[0.46,-1.54,-1.79,-1.34,-0.68,0.85,-2.58,-0.76,-0.83,-4.52,0.28,-2.77,-4.20,-1.69,-2.47,-2.45,2.39,-4.43,4.16,-0.56] -> k237
[2.77,-5.65,-1.99,-0.72,0.43,3.41,-5.63,0.33,1.12,-8.27,-1.26,-3.15,-5.84,-1.09,1.89,-1.38,-1.67,6.62,1.13,-1.27] -> k454
[2.77,-5.65,-1.99,-0.72,0.43,3.41,-5.63,0.33,1.12,-8.27,-1.26,-3.15,-5.84,-1.09,1.89,-1.38,-1.67,6.62,3.36,2.46] -> k915
[-1.27,-5.63,3.41,-0.72,0.43,1.89,6.62,-3.15,0.33,2.77,-1.38,-1.09,-8.27,-1.99,1.13,-1.67,1.12,-5.65,-5.84,-1.25] -> k364
asked: [2.77,-5.65,-1.99,-0.72,0.43,3.41,-5.63,0.33,1.12,-8.27,-1.26,-3.15,-5.84,-1.09,1.89,-1.38,-1.67,6.62,1.13,-1.27] => k454
perm: [2.46,2.77,-5.65,-1.99,-0.72,0.43,3.41,-5.63,0.33,1.12,-8.27,-1.26,-3.15,-5.84,-1.09,1.89,-1.38,-1.67,6.62,3.36] => k915
asked: [2.77,-5.65,-1.99,-0.72,0.43,3.41,-5.63,0.33,1.12,-8.27,-1.26,-3.15,-5.84,-1.09,1.89,-1.38,-1.67,6.62,3.36,2.46] => k915
perm: [0.43,3.41,-5.63,0.33,1.12,-8.27,-1.26,-3.15,-5.84,-1.09,1.89,-1.38,-1.67,6.62,1.13,-1.27,2.77,-5.65,-1.99,-0.72] => k454

[-1.98,-2.24,2.12,-3.07,2.78,1.15,0.27] : k244
[-6.72,-1.60,-5.15,1.95,2.78,-2.72,0.46] : k242
[5.98,2.17,1.02,-0.95,2.78,-0.39,0.17] : k258
[-0.21,-3.49,1.29,-2.26,2.78,-0.34,-1.13] : k837
[-2.39,2.49,-0.92,-0.22,2.78,4.19,-3.48] : k602
[3.84,0.40,0.34,-0.69,2.78,-3.38,-0.01] : k970
[-1.71,-1.59,-5.53,-1.28,2.78,-1.76,-2.74] : k135
[0.97,-0.15,2.49,-2.06,2.78,-2.10,0.67] : k627
[-2.26,-1.13,-0.21,2.78,-3.49,-0.34,1.28] : k863
perm: [-0.34,-1.13,-0.21,-3.49,1.29,-2.26,2.78] => k837
perm: [-5.53,-1.28,2.78,-1.76,-2.74,-1.71,-1.59] => k135

[-4.58,3.46,2.56,8.39,-3.20,-6.58,2.69,-2.60,3.92,2.01,-5.07,-5.83,7.96,-1.58,-7.70] -> k37
[-3.17,-3.64,-3.09,-2.81,-3.59,-3.42,-3.91,-3.87,-3.44,-3.11,-3.18,-4.08,-3.08,-2.78,-2.73] -> k428
[-1.58,-4.58,3.46,2.01,8.39,-6.58,-5.06,3.92,-2.61,7.96,2.69,-3.20,-5.83,2.56,-7.70] -> k94
[2.01,8.39,3.46,-6.58,-1.58,2.69,3.92,-2.61,-5.83,-5.07,-7.70,7.96,2.56,-4.58,-3.20] -> k456
perm: [-3.20,7.96,-6.58,-5.83,-4.58,3.46,-2.61,2.01,3.92,-1.58,8.39,2.56,-7.70,2.69,-5.07] => k456
perm: [-3.20,2.69,-4.58,8.39,3.92,7.96,-7.70,-1.58,2.01,2.56,3.46,-2.61,-5.83,-5.07,-6.58] => k456
asked: [-3.17,-3.64,-3.09,-2.81,-3.59,-3.42,-3.91,-3.87,-3.44,-3.11,-3.18,-4.08,-3.08,-2.78,-2.73] => k428
asked: [2.01,8.39,3.46,-6.58,-1.58,2.69,3.92,-2.61,-5.83,-5.07,-7.70,7.96,2.56,-4.58,-3.20] => k456

[0.90,-0.02,2.49,-2.39,3.65,1.50,2.40,0.75,6.49,0.67,0.91,-3.32,-0.05,2.08,3.13,2.26,2.86,1.08,3.11,-3.54,-3.73,1.75,-1.64,-8.26,3.03]  k436
[1.75,2.08,-1.64,6.49,3.03,2.26,-3.32,0.67,0.90,2.49,-0.05,-3.74,2.85,3.13,-0.02,0.91,3.11,-2.39,2.40,1.08,-8.26,3.65,1.50,0.75,-3.54]  k812
[1.90,0.23,-1.57,0.02,0.15,-1.05,-1.41,-0.24,0.04,0.16,-0.90,0.39,-2.85,1.91,-4.15,-1.26,0.88,1.66,1.06,-1.66,3.30,1.78,-0.24,-4.77,-1.21]  k708
[3.11,-2.39,-1.64,-0.05,3.03,0.67,0.75,2.40,2.26,3.65,1.50,2.08,-3.73,-3.54,-8.26,0.91,2.49,6.49,1.08,-0.02,3.13,2.85,0.90,-3.32,1.75]  k744
asked: [3.11,-2.39,-1.64,-0.05,3.03,0.67,0.75,2.40,2.26,3.65,1.50,2.08,-3.73,-3.54,-8.26,0.91,2.49,6.49,1.08,-0.02,3.13,2.85,0.90,-3.32,1.75] => k744
perm: [-3.54,3.11,0.90,-8.26,-0.05,0.91,-3.32,-1.64,2.49,0.75,2.85,6.49,3.13,1.50,-0.02,-2.39,2.08,3.03,1.75,3.65,2.26,-3.74,1.08,0.67,2.40] => k812
perm: [-0.05,2.49,0.90,0.67,-0.02,1.08,1.75,-1.64,6.49,-3.73,1.50,-3.32,3.65,2.26,3.03,2.85,0.91,0.75,-8.26,3.11,2.08,-2.39,-3.54,3.13,2.40] => k744
perm: [-3.54,1.75,2.08,-1.64,6.49,3.03,2.26,-3.32,0.67,0.90,2.49,-0.05,-3.74,2.85,3.13,-0.02,0.91,3.11,-2.39,2.40,1.08,-8.26,3.65,1.50,0.75] => k812
perm: [1.75,-3.32,0.90,2.85,3.13,-0.02,1.08,6.49,2.49,0.91,-8.26,-3.54,-3.73,2.08,1.50,3.65,2.26,2.40,0.75,0.67,3.03,-0.05,-1.64,-2.39,3.11] => k744
perm: [3.03,-8.26,-1.64,1.75,-3.73,-3.54,3.11,1.08,2.86,2.26,3.13,2.08,-0.05,-3.32,0.91,0.67,6.49,0.75,2.40,1.50,3.65,-2.39,2.49,-0.02,0.90] => k436
asked: [0.90,-0.02,2.49,-2.39,3.65,1.50,2.40,0.75,6.49,0.67,0.91,-3.32,-0.05,2.08,3.13,2.26,2.86,1.08,3.11,-3.54,-3.73,1.75,-1.64,-8.26,3.03] => k436

[-2.05,-7.34,-2.19,2.24,-1.28] = k98
[0.31,6.24,0.58,-4.71,-0.23] = k866
[-3.78,-3.77,-3.24,-3.50,-3.55] = k133
[-1.25,-1.62,-1.19,-1.09,-1.33] = k376
[0.18,0.18,0.09,0.13,0.17] = k35
[-0.45,-0.49,-0.24,-0.34,-0.33] = k852
[-3.81,-3.98,-3.29,-3.45,-3.56] = k829
[-3.77,-3.80,-3.41,-3.55,-3.61] = k263
[-1.00,-0.89,-0.83,-1.20,-1.02] = k894
perm: [-1.28,2.24,-2.19,-7.34,-2.05] => k98
perm: [-3.98,-3.81,-3.56,-3.45,-3.29] => k829
asked: [-3.78,-3.77,-3.24,-3.50,-3.55] => k133

[-1.83,7.70,7.95,-3.30,-3.51,0.49,-3.99,0.99,-3.61,3.76] : k701
[-0.01,1.12,2.23,4.09,5.56,3.95,6.69,-7.10,5.62,7.02] : k977
[5.56,7.02,1.12,6.69,3.95,-7.11,4.09,2.23,5.62,-0.01] : k728
[-5.68,-2.17,7.89,4.08,7.12,0.93,7.48,-3.87,-0.21,2.14] : k156
[-5.68,-2.17,7.89,4.08,7.12,0.93,7.48,-4.25,7.36,-6.16] : k865
[-3.99,7.95,0.99,-3.51,-1.83,0.49,-3.61,3.76,-3.29,7.70] : k378
[-5.68,-2.17,7.89,4.08,7.12,0.93,7.48,4.40,2.58,-0.96] : k821
[3.85,-4.73,-6.37,7.60,-3.97,-6.81,0.87,7.11,-4.42,0.44] : k851
perm: [-3.30,3.76,-1.83,7.70,0.99,-3.51,-3.99,7.95,0.49,-3.61] => k701
asked: [5.56,7.02,1.12,6.69,3.95,-7.11,4.09,2.23,5.62,-0.01] => k728
asked: [-5.68,-2.17,7.89,4.08,7.12,0.93,7.48,4.40,2.58,-0.96] => k821
perm: [0.44,-4.42,7.11,0.87,-6.81,-3.97,7.60,-6.37,-4.73,3.85] => k851
asked: [-3.99,7.95,0.99,-3.51,-1.83,0.49,-3.61,3.76,-3.29,7.70] => k378
perm: [3.76,-1.83,7.70,7.95,-3.30,-3.51,0.49,-3.99,0.99,-3.61] => k701
perm: [-7.10,-0.01,1.12,2.23,3.95,4.09,5.56,5.62,6.69,7.02] => k977

[-5.77,3.53,-3.85,3.12,2.36,-0.32,3.10] = k938
[-0.16,-0.15,-3.34,-0.59,-6.03,-4.23,-3.26] = k34
[-4.92,-0.96,-2.94,-4.95,-2.76,-4.90,-1.57] = k914
[3.79,-1.12,-3.36,1.21,-4.95,2.65,-3.66] = k228
[0.50,3.27,-1.52,-4.47,-0.71,2.78,-3.24] = k793
[-3.21,-2.18,-0.23,0.69,-3.69,-0.17,-0.22] = k924
[-0.23,-0.22,-3.69,0.69,-3.21,-0.16,-2.18] = k352
[-0.59,-6.03,-0.15,-3.27,-0.15,-4.23,-3.34] = k572
[-4.47,-1.52,-3.24,0.50,3.27,-0.71,2.77] = k47
[0.85,-6.36,-3.44,-1.98,-2.48,3.72,-3.30] = k611
perm: [-4.23,-3.26,-0.16,-0.15,-3.34,-0.59,-6.03] => k34
asked: [-0.16,-0.15,-3.34,-0.59,-6.03,-4.23,-3.26] => k34
perm: [-2.18,-0.23,0.69,-3.69,-0.17,-0.22,-3.21] => k924
perm: [-3.69,0.69,-3.21,-0.16,-2.18,-0.23,-0.22] => k352
asked: [-5.77,3.53,-3.85,3.12,2.36,-0.32,3.10] => k938
perm: [3.27,-4.47,-0.71,0.50,-3.24,-1.52,2.77] => k47

[-1.06,-0.47,-2.86,-0.61,0.74,-0.99,-6.91,-0.76,-0.23,0.37] : k358
[8.26,-3.77,-4.47,3.82,3.78,6.86,-0.29,0.15,1.42,-2.45] : k423
[-2.86,0.37,-0.99,-0.61,-1.06,-0.22,-6.91,-0.76,-0.47,0.74] : k138
[-3.77,1.42,-0.29,-2.45,-4.47,3.82,8.26,0.15,3.78,6.85] : k973
perm: [0.74,-2.86,0.37,-0.99,-0.61,-1.06,-0.22,-6.91,-0.76,-0.47] => k138
perm: [-0.29,-2.45,-4.47,3.82,8.26,0.15,3.78,6.85,-3.77,1.42] => k973
perm: [-1.06,-2.86,-0.61,-0.76,-6.91,0.74,-0.22,0.37,-0.99,-0.47] => k138
perm: [-0.47,0.74,-2.86,0.37,-0.99,-0.61,-1.06,-0.22,-6.91,-0.76] => k138
perm: [-0.61,0.37,-2.86,-0.76,0.74,-0.99,-0.22,-0.47,-1.06,-6.91] => k138
perm: [0.74,-0.47,-0.76,-6.91,-0.22,-1.06,-0.61,-0.99,0.37,-2.86] => k138
asked: [-3.77,1.42,-0.29,-2.45,-4.47,3.82,8.26,0.15,3.78,6.85] => k973

[0.28,-1.98,0.71,-2.29,-1.61,-1.24,-0.64,0.10,1.15] : k532
[0.28,0.71,-1.24,1.15,-0.64,0.09,-2.29,-1.61,-1.98] : k126
[-3.49,1.28,-0.10,3.22,6.59,-0.25,4.42,-1.45,0.79] : k480
perm: [-0.64,-2.29,0.71,-1.98,-1.61,0.28,1.15,-1.24,0.09] => k126
perm: [-2.29,-1.98,-1.61,-1.24,-0.64,0.10,0.28,0.71,1.15] => k532
perm: [-1.98,-1.61,-2.29,0.09,-0.64,1.15,-1.24,0.71,0.28] => k126
asked: [0.28,0.71,-1.24,1.15,-0.64,0.09,-2.29,-1.61,-1.98] => k126
asked: [0.28,-1.98,0.71,-2.29,-1.61,-1.24,-0.64,0.10,1.15] => k532

[-1.15,-1.30,-1.71,-1.47,0.05,0.23,0.50,0.15,-1.59,0.04,0.19,-2.21,-0.98,0.42,-0.04,0.46,-1.68,0.09,-1.64,-1.64,-1.69,1.01,-0.36,-0.15,-0.83,-1.90,-1.58,0.18,0.13,-1.18,-1.59,-2.09,-1.61,0.23,-0.46,0.11,-0.17,-2.16,0.50,0.65,0.38] : k820
[-0.30,-6.52,-7.33,-0.79,-2.58,-1.02,-2.04,-1.75,-7.28,-0.22,0.23,-7.59,-3.21,-1.92,-6.46,-0.09,-7.19,-0.03,-7.27,-3.10,-7.13,-6.29,-4.12,-0.09,-5.61,-0.61,-0.58,-1.40,-1.14,-6.91,-7.22,-7.67,-7.17,-1.49,-1.35,-1.71,0.52,-7.68,-0.13,-0.30,-0.51] : k229
[-0.03,2.42,2.72,0.11,4.28,0.54,0.63,1.01,2.64,0.09,0.10,2.91,0.83,2.95,2.55,0.26,2.78,-0.02,2.56,1.05,2.67,1.81,1.40,-0.03,1.88,0.35,0.45,3.65,3.51,2.45,2.76,2.89,2.75,4.15,0.22,2.98,0.10,2.96,0.10,0.33,0.26] : k847
[0.19,1.30,1.62,-0.06,-5.05,0.22,0.74,0.57,1.92,0.10,-0.05,1.89,1.09,-2.27,3.78,0.06,1.91,-0.01,2.03,1.34,1.49,4.24,2.77,0.00,0.67,-0.15,-0.06,-4.69,-3.85,1.61,1.91,1.77,2.03,-5.03,0.45,-2.67,-0.24,1.78,0.09,0.21,0.49] : k134
[-0.11,-2.87,-3.38,-0.24,-4.35,-0.40,-0.83,-0.60,-3.07,-0.10,-0.31,-3.30,-0.70,-2.17,-1.37,-0.29,-3.11,-0.12,-2.94,-0.88,-3.13,-0.59,-0.07,-0.20,-2.51,-0.34,-0.68,-3.45,-2.89,-3.01,-3.06,-3.26,-3.12,-3.92,-0.58,-2.20,-0.09,-3.35,-0.28,-0.35,-0.30] : k315
[-2.16,0.13,-1.61,-0.98,0.42,-1.64,-0.36,0.50,0.18,-0.15,-1.58,-0.83,-2.09,0.09,-0.04,-1.59,0.38,0.11,0.04,1.01,-1.90,-1.64,0.19,-1.30,-1.71,-0.17,0.50,0.05,-0.46,0.65,-1.15,-1.18,0.23,-2.21,-1.68,-1.59,0.47,-1.69,0.23,0.15,-1.47] : k198
[4.24,0.57,-2.27,-0.15,-5.05,0.09,0.10,2.03,-0.01,0.21,-3.85,2.77,0.22,1.91,1.62,0.00,-0.06,1.77,1.49,0.74,0.67,-0.06,2.03,-2.67,1.91,-4.69,1.09,0.19,1.92,0.06,1.89,1.34,1.61,1.78,-0.24,0.45,3.78,-5.03,1.30,-0.06,0.49] : k625
perm: [0.26,0.33,0.10,2.96,0.10,2.98,0.22,4.15,2.75,2.89,2.76,2.45,3.51,3.65,0.45,0.35,1.88,-0.03,1.40,1.81,2.67,1.05,2.56,-0.02,2.78,0.26,2.55,2.95,0.83,2.91,0.10,0.09,2.64,1.01,0.63,0.54,4.28,0.11,2.72,2.42,-0.03] => k847
perm: [-5.05,-5.03,-4.69,-3.85,-2.67,-2.27,-0.24,-0.15,-0.06,-0.06,-0.05,-0.01,0.00,0.06,0.09,0.10,0.19,0.21,0.22,0.45,0.49,0.57,0.67,0.74,1.09,1.30,1.34,1.49,1.61,1.62,1.77,1.78,1.89,1.91,1.91,1.92,2.03,2.03,2.77,3.78,4.24] => k134
asked: [-0.30,-6.52,-7.33,-0.79,-2.58,-1.02,-2.04,-1.75,-7.28,-0.22,0.23,-7.59,-3.21,-1.92,-6.46,-0.09,-7.19,-0.03,-7.27,-3.10,-7.13,-6.29,-4.12,-0.09,-5.61,-0.61,-0.58,-1.40,-1.14,-6.91,-7.22,-7.67,-7.17,-1.49,-1.35,-1.71,0.52,-7.68,-0.13,-0.30,-0.51] => k229
perm: [-2.21,-2.16,-2.09,-1.90,-1.71,-1.69,-1.68,-1.64,-1.64,-1.61,-1.59,-1.59,-1.58,-1.47,-1.30,-1.18,-1.15,-0.98,-0.83,-0.46,-0.36,-0.17,-0.15,-0.04,0.04,0.05,0.09,0.11,0.13,0.15,0.18,0.19,0.23,0.23,0.38,0.42,0.46,0.50,0.50,0.65,1.01] => k820
asked: [-1.15,-1.30,-1.71,-1.47,0.05,0.23,0.50,0.15,-1.59,0.04,0.19,-2.21,-0.98,0.42,-0.04,0.46,-1.68,0.09,-1.64,-1.64,-1.69,1.01,-0.36,-0.15,-0.83,-1.90,-1.58,0.18,0.13,-1.18,-1.59,-2.09,-1.61,0.23,-0.46,0.11,-0.17,-2.16,0.50,0.65,0.38] => k820

[-2.38,-0.89,-0.22,0.14,-4.39,-2.11,-0.30,0.95,-0.07,-0.84] = k207
[0.95,-4.40,-4.10,0.52,-2.49,1.48,0.34,0.66,-1.42,0.19] = k822
[-0.05,1.30,0.88,2.59,0.72,-1.50,-0.39,0.70,2.68,-0.23] = k578
[-2.11,-0.07,-0.22,-0.30,-0.84,-2.38,0.14,0.96,-0.89,-4.39] = k24
[-2.38,-0.89,-0.22,0.14,-4.39,-2.11,0.28,1.78,-4.97,1.24] = k118
[-0.27,-3.27,2.55,1.36,-2.57,-0.10,0.13,-7.95,1.36,0.54] = k470
[0.60,-4.52,0.15,-1.53,1.06,0.71,-0.92,-4.44,0.14,-0.46] = k180
asked: [0.95,-4.40,-4.10,0.52,-2.49,1.48,0.34,0.66,-1.42,0.19] => k822
perm: [-0.89,-0.07,-2.11,-0.22,0.96,-0.84,-0.30,-2.38,-4.39,0.14] => k24
perm: [-0.30,0.95,-0.07,-0.84,-2.38,-0.89,-0.22,0.14,-4.39,-2.11] => k207
perm: [-0.89,-4.39,-0.07,-0.22,0.14,0.95,-2.11,-0.30,-0.84,-2.38] => k207

